In the data rows, the value 128 means zero.
Each second row below is the first row of its pair, turned about zero in one of three ways (a turn may also mirror it), then rescaled, with some noise.
Each pair is followed by the number of its way, counting from 0 in the order the ways first appear.
[117  85 149 113  96 165 149  80 168 144  90  73]
[ 88 113  90 121 132  86 165 182 111 121 119 101] 0

[136 128 166 120  77 198 213  89 177 116  74 125]
[116 127 102 145 148  57 184 159  74 156 148  60] 0

[152  86 142 110 143  88  77 160 133  78 145 105]
[123 125 110 114 101 174 151 187 160 138 158  95] 1

[107 176  81 131  90 155 163  74 157 152 120 150]
[118 120 122 129 118  80 137  63  76 115  97 156] 1

[117 109 134 161 140 149  84 131  59 137 112 108]
[126 110 157 145 145 157  84 182 148 130 120 149] 0

[127  96 130 136 126 128  92 112  67 137 107 127]
[131 129 154 140 110 121  94 174 149 112 105 145] 1

[145 127 104  93  97  86  76 144 160  77 107 107]
[ 93 107 103 124  92 152 167 155 124 153 109  76] 1

[138 100 202  94  91 122  64 109 107  68  89  96]
[110  72  88 165 121 173  91 188 165 106 117  85] 1

[132 104 172 122 134 139 101 108 119  77  79  90]
[117  87 112 140 147 182 101 161 160 121 109 121] 1

[143  70 184 139 145 118 106 120 117 113  79  92]
[104 131 163 120 168 119 143 159 158 126 175  89] 2

[121 140 190 157 197 143  83 170 158 195 143 133]
[105 111 188 120 187  94 138 153 129 124 210 117] 1

[132 134  67 162 160 108 140 119 132 185 151  98]
[118 126 127 144 140 109 102  98 116 116  73 181] 0

[166 166 134 116 201  82  87 197 193 178 135 136]
[116 116 199  73 142  96 170 126 133 172 200  78] 1

[108 171  94 157 157 179 197 135 148 184 130 156]
[160 134 166 123 165  80 136  40 107 142 139 184] 1

[159 118 124  94 131  59  93 168 124  53 127 111]
[122 173 172  77  90 150 124 173 118 181 157 126] 2

[103 134  79 175 163 147 119 153 108 175 119 159]
[118 157 201 126 149 111 137 132 107 143 127 170] 1

[106 127  71 152 113 163  79 155  85 138 106 119]
[119 117 193 138 144 136 125 154 152 159 128 184] 0

[ 98 158 137 121 107 165 146 132 130 158 110 168]
[138 118 133 163 151  96 138 109 119 123 111 131] 1

[ 80 105  75 114 117  92 125 128  88 108 158 121]
[125 178  86 102 116 150 128 170 124 120  84 131] 2

[125 138 179 125 130 139 135 130 131  99  82 152]
[137 116 121 162 165 158 122 120 148 115 128 104] 1

[128 150 154  91  83  87  91 102 164  88 147 125]
[102 108  68 125 107 128 123 138 113 111 128  61] 1

[ 93 142 136 154 147 139 121 139  66 184 133 150]
[147 124 117 168 146 147  72 128 158 109  88 129] 2

[149 140 166  71 155 131 185  97 138 120  80 101]
[174  93 111  95 149 142 103  80 176 122 100  95] 1

[ 91 190 172  55 109 133 196 105 199  97  87 141]
[157  87  56 131 181 116 149  53 125 131  96  68] 1

[129 127 180 140 213 119  96 195 173 211 168 162]
[137 111 173 117 146 167  90  88 220  87 160 213] 2

[129 129 166 103 108 146 108 128 142 105 100 157]
[130 139 174 147 137  95 150 150 113 126 162 139] 2

[164 137 127 121 110  85  95 105 139  32 151 122]
[112 142 128  74  52 177 112 125  91 141 162 119] 0

[107 116 128 140 110 164 111 138  66 155 112 160]
[140 139 180 153 147 115 120 166 166 125 149 143] 0

[151 106 117 136 121 133 193 117 130 136 129 138]
[149 150 105 134 118 120 159  89 130 122 137  95] 2

[121  99  82 127 153 107  79 163  61 141 169 107]
[139 125 106 114  94 183 101 199 166 131  95 130] 2

[142  89 167 133 143 142 111 131  97  65  84 133]
[135 149 139 126 123 186 132 185 134 145 149  96] 0

[119 150 119 198  96 167 135  65  97 153 128 114]
[ 90 122 161 165 148  81  98 154  60 115 149 148] 0

[150 106 160 171 204  67  82 207 134 189 178 114]
[118 102  89 169 122 203  68  74 206 103  94 154] 0

[116  98 139 159  88 160 130 124  57 115 172 126]
[147 155  99 156 112 129  93 173 123 116 137 183] 1

[ 88 158 124  89 128 115 175 122 144 138  72 145]
[143 144 160 108 157  88 136  96 119 146  82 112] 2

[136 142 121 104  77  88 112 138 150  78 148 150]
[118 152 140  79  80 127 132  94 128 158 174 133] 0

[154 139  53 143 139 147 125 121  92 163 173 121]
[156 118 165 151 116 105 100 126 103 117 108 207] 0

[ 69 142 138 152 108 160 127 134 118 209 126 163]
[110 115 104 184 157 104  97  95 156 101  85 172] 2

[128  90 136 110  73  85  74 110 147  51 140 106]
[ 68 172 139 102  95 117 144 203 101 134 165 119] 2

[137 125 117  74 125  90 122 151 107  63 144 105]
[166 163 122  58  89 153 116 142 134 157 125 143] 0

[ 90 164  84 138 125 161 186 116 155 157 174 148]
[150 127  79 133 120 142 138  74  92 115  93 180] 2

[143 102 100 153 153 131 100 134  52 177 121 116]
[136  99 119 158 116 158 114 167 164 125 100  94] 2

[131 127 107 117 162 122 126  80 103 170 151 108]
[136 126 148  77 117 108 102 126 119  83 122 157] 1

[163  82 132  95  81  74  71 119  87  46 151  99]
[124 169 139  93  66 121 135 229 112 143 172  98] 2

[199  73 119 145 126 140 161 102  97 127  88  74]
[117 105 109 122 118 137 154 126 156 157 150  42] 2

[164 105 105 151 125 139 192 126 170 154 105 125]
[118 135 106 170 122  99 176 114 113 139  94 115] 0

[ 80 158 115 138 169 162 130 147 135 191 124 172]
[142 107 158 157 183 108 142  91 157 107 121 139] 0

[120 116 155 139 152 173 195 125 147 129  73 136]
[142 124 137 137 192 118 164  77 128 136 141 103] 2

[108 140 175  97  80 144 119 109 166  81  70 148]
[112  87  85 178 150 146 146 112 143 110  98  78] 1

[125 147  62 104 115 104  60 157 118 108 154 114]
[127 116 169  79  90 143 125 106 141 154 128 193] 0

[137 133  71 148 122 122 120  80 121 131 178  98]
[114 146 112  80  79 135 109 126  87 117 121 181] 1

[ 85 130 167  47 122 104 139  91 137  99 121  86]
[132 147 127  57 164  60 135 164  92 123 129 123] 2

[144 170  86 141  86 147 179  92 145 169 144 173]
[143 132 151 165 128  60 137  87  80 114 138 136] 0

[125 155 165 152 179 119 112 195 184 209 165 140]
[120  93  84 163 162 144 120  42 193 120 115 131] 0

[118 131 157  94 100 106 116 180 166  75 146 161]
[138 150  85 157 129 125 179 153 122 137 145  73] 1

[136 135 215 150 194 142 132 181 117 220 162 165]
[153 148 191 132 184  64 113 135 156 118 219 121] 1

[126  76 179 137 125 174 224 113 154 115  75 126]
[134 144 113 139 186  88 202  75 135 137 168  98] 2

[133 111 218 157 179 141  87 174 127 153 117 116]
[120 103 168 146 182 146  87 142 187 125 187 147] 2

[146  94 210 161 174 143  94 159 117 162 184 114]
[149  92  68 170 141 175  88 141 173  89 143 138] 0

[117 164  45 107 116 121 159 135 156 144 141 157]
[136 148 135 100  93  95 179  84  81 140 109 132] 1

[140  60 196 116 114 137 106 118  90  44  79  97]
[137 110  96 165 136 211 102 185 191 112 109 114] 1

[137 105 132  96 116  98  76 100 140  49 137 147]
[115 150 165  96  98 129 150 190  72 112 160 134] 2

[144 178  56 199 154 123 206 134 159 199 180 150]
[128 136  71 130  89 185  97  11 140 123  92 148] 2

[112 144 157 103 102 123 153 133 165  73 100 160]
[132 125  95 160 146 152 148  95 127 136 106  89] 1

[123 165  89 150 159 144 187  96 113 169 158 148]
[165 139 137 153 166  95 120  99  81  96  90 155] 0

[147 122 141 136  88 177 204  85 162  91  50 141]
[118 142 133 151 133 100 184 169  54 153 129  54] 0

[ 95 114  82 153 163 104  85 169  91 133 186 100]
[129 136 129 103 138 175  87 129 161 125 109 220] 0

[138 190  51 152  96 133 157 106 172 161 150 153]
[110 135 140 122  84  85 152  44  70 134 119 156] 1

[122 105  53 149 144 117  84 169  46 125 175  91]
[125 168 161  94  84 132 114 202  93 171 108 183] 1

[132 108  64 132 126 124 142 106 114 131 171 108]
[132 145 139 127 113 109 130 129  97 112 102 183] 0

[138 172  77 126 136 121 139  99 158 151 169 103]
[123  97  90  83  94 137 116  92 104 123 108 148] 2

[142 175  73 162 130 156 197 124 167 165 119 171]
[144 122 113 147 106 151 147  21 113 133  97 143] 2

[124 177 161  96  91 130 180  83 166 137 120 141]
[126 132 115 113 132  62 138 110  93 128 142  61] 0

[129 127 110  74 103  58 116 137 121  71 143  95]
[122 159  76  88  90 145 126 156 132 150 104  86] 1

[150  73 134 107 106  90  80 135  92  49 155 113]
[138 157 125  76  65 175 115 171 147 144 163 146] 0

[151 150 171 143 104 136 116 116 137  98  88 166]
[123 100 136 181 126 146 127 116 123 115 139  89] 1

